In the rows, 128 means zero.
The same turns and mirrors carry the whole set onto itself and the rows of a family onto each other. Which other rows belong to the same family as each row named below? List them in the order they appear above.
These 32 rows form 4 families of 8 rows each.
z484: [143 123 142 110 116 155 101 136  82 102 115 145 154 129 108 155 120 120
 117 164 109 107 128 141  96 141 145 124 156 128 137 113 136 134 136 127
 126  85 126 137 141]
z961: [139 131 122 111 117 148 149 123 131 122 122 121 144 141 157 165 159 159
 165 133 126 142 133 128 113 123 119 132 134 139 103 132 103 126 136 141
 132 107 155 129 121]
z302: [156  93 127 172 160 122 132 151 115 123 147 144 108 136 135 130 130 119
 116 121 122 153 147 124  99 129 125 140 122 140 135 102 132 119 143  98
 110 119 108 127 109]
z564: [120 138 165 139 129 148  77 144 143 135 141 125 125 151 110 110 121  93
 128 132 129 147 153 101 126 165 149  99 129 141  95 104 116 155 124 115
 131 114 146 137 116]
z188: [123 123 146 160 154 135  90 140 124 119 163 120 116 114 107  96 109  94
  89 152 107  92 119 131 111 128 127 104 145 120 171 117 151 147 113 116
 134 148 146 136 134]
z767: [129 104  97 122 153 130 147 132 121 115 127 123 142 100 144 148 142 153
 124 139 118  92  97 151 127 106 121 136 153 129 171 135 138 131 149 131
 143 134 141 125 142]
z44: [134 139 167 154 121 144  87 144 144 135 143 130 127 146 129 127 135  89
 117 138 136 150 160 103 113 161 135  93 120 132  96  97 120 148 107 120
 122 108 133 136 131]
z652: [114 156 137 102 102 155 109 124 142 128 128  94 142 135 127 134 121 122
 114 149 120  99 107 112 148 130 122  80 149 131 130 145 133 150 114 150
 161 137 166 141 147]
z226: [105 148 145 110  98 144 100 131 149 144 139  86 147 121 128 133 132 116
 132 154 112 100 114 120 148 128 130  94 145 133 126 144 124 146 120 143
 153 151 179 141 153]
z531: [126 145 171 151 110 142  87 140 132 137 148 124 116 155 113 116 128  96
 132 140 123 149 165  97 114 154 125  95 124 141  95 103 117 140 110 117
 121 125 138 140 123]
z996: [101 156 140 104 106 146 101 117 140 131 124  95 151 119 121 130 133 127
 136 161 123  94 112 123 138 128 135  92 158 129 130 142 123 150 122 161
 151 141 165 126 149]
z701: [139  95 130 172 162 117 127 147 113 125 149 151 117 120 129 130 148 125
 141 131 120 143 155 138  94 129 127 153 128 139 137  94 123 121 144 100
 103 122 115 126 116]
z344: [137 135 133 116 114 135 144 124 132 128 113 120 146 149 148 158 145 143
 161 131 121 150 144 132 106 127 126 132 132 149  98 131 103 123 135 146
 142  88 141 126 112]
z562: [117 107 135 158 149 137  88 141 120 130 165 118 107 114 113  95 108 106
  95 156 111  93 127 130 127 135 122 112 139 122 163 101 165 157 123 121
 130 146 144 130 144]
z889: [122 112  99 121 144 126 148 126 111 120 132 113 132 110 126 137 133 157
 138 141 107  93 102 145 127  97 115 139 158 138 170 144 136 122 153 131
 139 150 145 128 132]
z244: [118 116 133 162 139 119 137 144 170 138 166 105  98 127 159 116 142 135
 139 121 140 139 140 119 142 106 106 125 126 147 136 117 118 140 133 111
 147 170 142 118 130]
z371: [114 119 145 163 146 124  85 149 124 130 154 127 115 113  98  99 114  88
  92 146 114  99 130 120 127 138 126 100 142 130 164 109 154 145 122 106
 133 151 125 140 145]
z710: [109 151 132  91 103 147  90 131 144 130 125  95 155 139 128 128 132 111
 118 145 120 108 114 117 141 128 119  95 142 131 127 150 116 146 124 145
 152 142 171 133 156]
z309: [136 145 132 116 115 135 148 131 133 123 108 127 153 142 145 169 162 141
 160 124 130 150 136 119 114 124 127 119 140 148 105 140  91 116 135 129
 134 111 137 137 119]
z88: [113 128 125 166 149 115 135 134 172 151 158 100 105 127 148 107 148 129
 137 116 132 136 134 106 144 118 103 107 123 141 130 128 120 137 124 125
 137 172 152 128 122]
z558: [126 141 161 145 115 150  92 150 144 131 132 136 121 140 123 119 137  93
 136 118 128 151 169 107 119 157 138 102 125 144  94 107 111 149 115 116
 125 111 151 132 118]
z605: [137 133 134 113 124 152  97 127  84 114 110 144 162 128  97 150 129 111
 118 158 102 103 125 131 100 154 139 107 150 122 132 123 139 132 126 138
 117  88 137 151 134]
z594: [141 126 131 116 125 145  98 134  78 115 120 139 158 128  98 134 138 117
 107 158 107 101 121 139  97 150 147 117 147 117 144 110 135 122 128 138
 115  91 119 137 116]
z616: [142 131 132 110 116 134  94 135  84 108 128 155 151 124 105 143 123 122
 118 154 117  92 125 137  96 155 148 113 143 129 128 119 135 127 125 131
 122  84 114 140 140]
z968: [121 113 133 160 150 132  89 145 124 126 157 119 113 108 108 102 119 102
  91 153 125  98 114 114 135 131 136 100 148 121 167 114 152 145 128 112
 118 170 136 129 147]
z751: [126 109 106 129 149 122 145 123 109 120 143 113 139 117 134 145 134 154
 123 161 112  89  93 143 122 101 108 131 153 126 174 133 145 123 144 133
 137 147 128 137 146]
z206: [136 111 102 137 137 119 156 124 111 121 132 116 133 107 147 150 143 153
 124 150 115 102 107 145 114  92 112 134 151 128 170 140 140 114 140 144
 131 142 130 117 144]
z275: [145  96 134 184 160 124 144 139 111 122 149 150 105 117 129 136 137 137
 139 135 123 137 149 133 100 130 131 137 137 139 141  92 140 125 136 107
 111 116 107 132 108]
z613: [112 118 136 165 148 136 139 138 170 145 146  90 111 132 151 122 146 126
 138 124 124 147 136 111 143 104 101 118 132 140 139 123 121 143 136 119
 140 173 165 126 124]
z910: [117 124 134 160 142 123 135 134 178 140 150 100 100 126 159 127 127 129
 144 125 137 145 137 108 142 107 113 117 133 152 122 135 120 146 136 119
 147 167 156 117 141]
z158: [131 126 120 114 111 136 144 132 129 134 110 126 144 142 148 165 160 153
 168 129 135 153 141 117 129 130 125 128 133 148  94 124 106 125 146 134
 128 109 132 127 128]
z977: [147 100 122 164 166 128 134 143 107 109 136 162 112 135 130 131 138 131
 126 125 127 140 150 129  92 132 117 137 134 137 143  94 132 127 138 104
 111 107 101 128 109]

Which other rows belong to the same family as z961? z226, z244, z371, z558, z605, z751, z977
Which other rows belong to the same family as z710? z484, z188, z44, z889, z88, z275, z158
Which other rows belong to the same family as z613? z767, z652, z531, z701, z562, z309, z616

The same turns and mirrors carry the whole set onto itself and the rows of a family onto each other. Which other rows belong to the same family as each row named below? List them in the order they appear above.
These 36 rows form 6 families of 6 rows each.
z845: [123 116 127  93 140 124 101 144 138 117]
z214: [155 136 111 171 120 135 118 121 102 129]
z407: [122 129 155 122 123 143 159 129 138 151]
z987: [144 127  84 125 121 126 124 146 111 118]
z409: [160 143 113 159 124 135 113 116  94 119]
z988: [140 105 168 113 114 136 105 135 137 132]
z291: [128 101 170 114 120 128 121 130 142 120]
z706: [114 135 158 141 122 140 149 131 138 156]
z758: [136 109 172 117 119 137 110 143 135 131]
z962: [121 130 163 136 119 147 152 134 143 143]
z282: [155 121  88 114 125 130 120 138 111 109]
z763: [132 123 123  94 137 111  98 144 134 114]
z808: [144 128  82 118 113 124 120 143 114 117]
z358: [130 153 134 163 143 158 153 119 126 129]
z254: [124 131 155 135 110 152 160 128 142 145]
z885: [124 124 154 129 131 148 161 135 134 152]
z553: [131 108 169 128 124 137 108 133 150 134]
z733: [134 129 124 100 146 122  89 142 136 113]
z542: [123 131 130  98 140 123  92 142 130 112]
z414: [123 120 157 142 123 152 156 123 136 149]
z443: [129 153 135 162 140 154 152 118 120 111]
z9: [150 122  85 121 125 127 115 137 108 121]
z986: [125 108 167 114 122 128 108 137 142 128]
z475: [126 161 126 152 144 152 143 110 118 128]
z609: [133 124 129 100 149 114 104 148 143 110]
z959: [136 157 129 160 140 140 155 114 123 130]
z792: [146 114  91 118 125 121 117 146 103 127]
z441: [157 148 105 163 126 138 112 129 102 137]
z101: [153 126  90 116 113 119 112 149 113 117]
z883: [159 146 108 163 129 139 119 117 103 124]
z628: [129 155 143 158 150 144 145 106 122 125]
z614: [152 135 101 164 129 136 111 117 101 119]
z997: [158 132 108 166 124 134 113 117 102 127]
z769: [136 157 135 160 151 143 150 111 128 125]
z457: [134 119 176 113 123 129 115 137 145 131]
z445: [135 126 125  97 142 113  94 138 135 131]

Which other rows belong to the same family as z409? z254, z553, z475, z609, z792
Which other rows belong to the same family as z441? z291, z706, z282, z443, z445

